In the data rows, 128 means zero.
Some points, each followed by its number:
[101 121 151  10 251 189 145 137 195 120  97 144 130  99 188 143   1 105
  88  59  96  70  41 126  32 197 113] 0
[116 147  68  90 158  76 142 137 153  98  82  93 172  49 120 101 116 114
  76  97 196 100  76  81  89 141  76] 1
[162 108  80  74 146  89 214 129  96  84 136 139 105  74 100 117 108  74
 100 116 124 132 124 106 141 104 167] 2
[202 120 240  72  85 211 198  88 115 166   7 118 182 132 171  51  45 149
 152 224 112 107 138  97 102 108 139] 3
[247  36 207  77 167 132 160 113  60 127  80 177 103 162 118  74 126 118
 137 157  59 171 165 152 163  84 175] 4
[ 12  81 103 120 111 160  76  62  87 129 133 112  70  92 158 154  51 126
 169  34 104 152 147  88 167 255 151] 5
[199 112 191  93 255 155 167 220 169 119 110 138 187 175 129   2 138 152
 156 225 133  76  76 168   3   0  66] 6
[255 142 170 168 123  79 200 160  91 109  91  86 167 132  79   0 255 153
 113 255 166 137 168 115 107   0 122] 7
[ 81 156 136 172  83 123 105 109 121 142 169 117 109 116 137 170 121 121
 142  88 118 144 144 116 141 183 132] 8
[185 152 122  96 179  87 149 174 140 122  77 110 196 132  89  79 181 123
 107 160 190 108 104 119  70  29 104] 9
[255 116 131 132 121  82 241 149  84  94 125 137 117 126  94  46 197 114
 109 215 109 143 152 136 144   0 168] 10
[ 20 188 166 198  93 209  71 104 195 171 142 142 124 174 182 255  83 182
 193  96 112 132 122 153 144 222 112] 11
[225  98 104 159 103  42 163 115  80  90 133  88 107 113  88  38 255 125
  56 201 130 141 167 118 197   0 158] 12
[ 92 109 174 105 102 140  97 112 110 170 187 145 153 136  95 226  34  67
 153  37 102 164 156 125 114 255 179] 13
[ 55 116 187 150 109 168  90 104 119 157 207 140 118 151 112 176  50 119
 205  58  97 155 161 146 117 250 150] 14
[255 112 107 163 124  54 184 106  85  90 138 105  73 142  95  66 255 126
  63 226  99 130 170 145 209   0 169] 15
[134 137 157 197  63 112 158  71  85 123 100  83 118 116 125 101 187 132
 120 164 131 133 183  98 181  58 141] 16
Which five points above are nearest to each new point by angle? Their numbers follow each, nearest first.
[154 111 139 102  85  96 171 105  79 125 110  99 158  90  83 133 116  83
  99 118 141 152 164  73 149 135 150] 2 16 12 10 4
[159 115 193  75  76 179 179  81 104 155  50 118 159 110 147 110  40 126
 134 160 115 125 145  85 131 168 152] 3 4 0 13 5
[243  97  96  90 137  58 255 160  80  65 145 150 113  86  80  50 155  69
  73 176 112 138 131 124 133   0 183] 10 2 12 15 7
[ 94 113 111 234  36  84  75 104  83 135 179 120  79 155 115 104 231 175
 149 144 118 168 174 144 222  96 148] 16 12 15 8 7
[188  99 105  99 163  53  84 170  51 126 109 129 211 110  34  89 166  38
 118  92 188 145 155  97 115  88 119] 9 12 7 1 2
[ 41 200  53 193 147 139  19 173 223 152 177 168 122 189 154 224 189 191
 161 100 153 109  82 205 124 153  92] 11 8 14 5 13
[105 198  59 135 155  77 167 114 125 105  87  76 174  57  92 170  88  38
  88  94 216 109 133  81 112 122 101] 1 2 9 0 8
[ 94 221 172 242  55 164 156 100 144 134 125  60 160 167 186 142 204 169
 154 217 168  70 163 129 122  58  80] 16 7 11 15 12
[ 45 150 156 181 114 195  73  96 166 154 131 165 102 165 175 236  78 172
 186  86  96 147 124 158 166 221 123] 11 14 8 5 13
[118 119 128  72  79 110 115 155 123 145 191 164 133 136  88 165  73  78
 119  82 119 166 134 129 119 172 163] 13 14 8 5 2
[ 87  95 111  73 140 132 126  99 108 113 120 143 100  87 133 156  51 103
 117  49 116 152 103 109 160 232 131] 5 13 0 14 8
[126 101  76  86 167 107  97 162 110 124 100 134 166  98 114 112 100 109
 148  93 166 120 109 125  89 180 102] 1 0 5 9 13
[125 172 128 197 121 169 113 161 197 145 136 176  66 202 191 165 203 220
 155 191  82 112 109 207 130  55 125] 11 6 15 7 10
[156 105 118 103 101 108 148 113  98 125 114 123 138 110  90 147 113 102
 102 109 132 146 146  90 167 153 155] 2 13 4 5 12
[155  89  28  22 168  90 138 118 121  85 124 164  76  46 114 146  46  81
  43  44 119 126  71 103 166 203 149] 2 0 1 5 13
[ 86 212 110 158 142 145  98 165 186 171  99 132 179 169 133 249 124 129
 154 104 177  98 106 160  58 144  82] 11 0 8 13 14
[ 41 201 165 252 106 219 111 126 200 165 187 117 102 190 191 242 161 184
 204 159 110 124 155 183 107 143  95] 11 8 14 13 5
[  3 184 163 201  71 235  74 139 200 179 205 129 106 184 176 237  93 187
 202 122 112 134 156 170 100 214 113] 11 14 8 13 5
